0: [146  32  87 163 130 216 106 188 103 151 223  92 172 162 129 158]
1: [155 104 132 140 172  97 120 147 101 123 166 111  92 151 142  90]
2: [ 77 121 113 126 103 150 140 116  59 133 197  21 223 102 162 169]
3: [143 172 103 113  80  93 115 148  97 146 157 130 111 112 150 104]
4: [137  83 108 181 183 126  66 122  99 122 152  59 121 133 188 180]
5: [187 146  64  90  63 129  85 131  64 123 141 125 158 128  87 135]
6: [102  42 144 151 140 161 110  85 133 115 102 129 169  80 218 143]
7: [114 197 119 132 113  58 174 118 149 124  66 239  63 103  72  49]
8: [ 97 123 126 110  79 184 104 125  94 162 148 127 187 129  78 129]
9: [146 167 119 124 143  75 155 175 139 103 106 163 107 152 121 133]
10: [164 162 140 183 104  55 159  61 116 152  90 136  45 142 120  87]
11: [128 120 178 191 165 130  74 197 101 106  89 109 112  70 163  95]
12: [ 94 124 126 100 179 133 120 110 177 142 124 144 122 137  96 183]
13: [141 194 103  73  88 161 123 119 144 176 191 151 190 113  81 107]
14: [118 112 178 139 165 153 148 128  85 115 115  70 233  80 174  35]
15: [135 124 107  72  94 162 114 111 168 172 158 177 109 165  53 167]
16: [169  59 137 196 172 132  92 128  87 105 126 107   7 210 125 173]
17: [ 96  71  84 113 157 156 124 189 126  59  38 137  88 162 185 185]
18: [146 161 121 148 148 116 102 149 164 101  71 141 115  94 115 170]
19: [158 133 100 114 139 142  97 201  70 134 170 127 187 116  80 153]
20: [ 62 117  97  81 168 179 159 104  75 119 157  75 255  88 158  94]
21: [131 153 227 162 157 114 130 109 171 134  65 130  98  63 103  78]
22: [144 127 184 245 107 102 181  88 176  97  53 118   0 101 172 113]
23: [ 96 184 103 133 108  73 116 220 157 145 160 187 209 142  69  67]
24: [108 133  72 177 205 153 122  68  74 126  65 146 155 120 110 133]

[130 156  93  58  73 105  68 145  73 141 185 150 194 157  58 120] 5 13 8 19 3
[115 168 134  98 158 152 136 139 124 128 154 172 246  94  93  87] 13 8 19 23 20
[129 122 128 150 159 156 137 120 183 102  71 198 144 132 136 122] 18 12 9 24 21
[142 102 189 125  52 163 107  90 136 138 175 149  55 124  56 186] 15 8 12 3 18
[143 125  91 130  68 131 231 136 153 167 233 163 158 218 114 163] 15 13 8 3 9
[ 79  70 163 160  96 154 117 104  81 129  70 185 152 102 139  95] 6 8 24 11 21
[153  87  97 107 152 124 163 171 116  60  94  96  92 135 181 234] 17 18 9 4 12
[168  92 124 131 165 106  92 127 144 120  98 108  53 197 178 193] 16 4 1 17 18
[ 99 125 153 132 192 122 103 100 119 121  45 168  51  79  94 146] 18 21 12 24 9
[126 101  89 122 150 117 110 155  54 138 185 111 204 151 116 124] 19 8 1 5 2
[154 102 159 179 255 158  78 200 108 129 186  81 178 177 163 146] 4 1 0 19 11
[ 64  37 137  56  97 190  59 102  69 148 212  54 242 111 138 171] 2 8 20 0 19
[ 85 106  51   0  99 196 129 158  96 181 165 136 239 131  38 181] 8 13 19 15 5
[113 103  95 150 169 115 125 168 133 127 112 136 130 136 187  81] 1 9 11 3 18
[153 193 142 142 165  93 158  77 157 140 119 109  32 142 120 138] 10 9 18 1 12
[110 167 108 150 178 111 111 207 155  79  93 141 110 181 148 135] 9 18 17 1 12
[118 131 120 144  58 102 115  63  90 124 153 116 145 152 185  67] 3 1 10 8 5
[ 99 111 103 117 148 152 130 169 159 101  78 171 151  98 118 145] 18 12 9 17 24
[143  77 106 115 134 184 106 159 135 162 215  91 178 160 126 178] 0 19 8 4 2
[195 175 137 170 167  72 126 135  68 134 164  90 145 125 168  44] 1 3 14 11 9
[122 171 135 120 132 120 125 113 170 155 103 109  84 142  83 187] 12 18 15 9 3
[ 94  82 126  87  29 141 187  97 194 129 144 207  90 187 117 146] 15 12 9 8 3
[ 71 118 151  50  34 137 170 103 219 114  89 255  97 147 100 132] 15 7 12 9 18
[ 97  94 130 165  78 160 152 156 110  59  46 142 159  49 214 139] 6 11 17 18 14
[137 130 120 166 174 118  96 125 131 115 131  72 121 123 180 191] 4 18 1 12 6
[132  28 129 228 120 182  89 131 112 142 153  89 131 140 213 182] 4 6 0 16 1
[190  59 135 142 120 150  71 193 149 133 197  83 210 132 171 156] 0 19 4 1 6
[143 204 151  62  53  49 141 123 158 144 185 180 151  91  63  65] 13 3 23 7 9
[181 239 101 119  93  36 144  71 169 134 112 110  42 174  91 144] 10 9 3 18 7
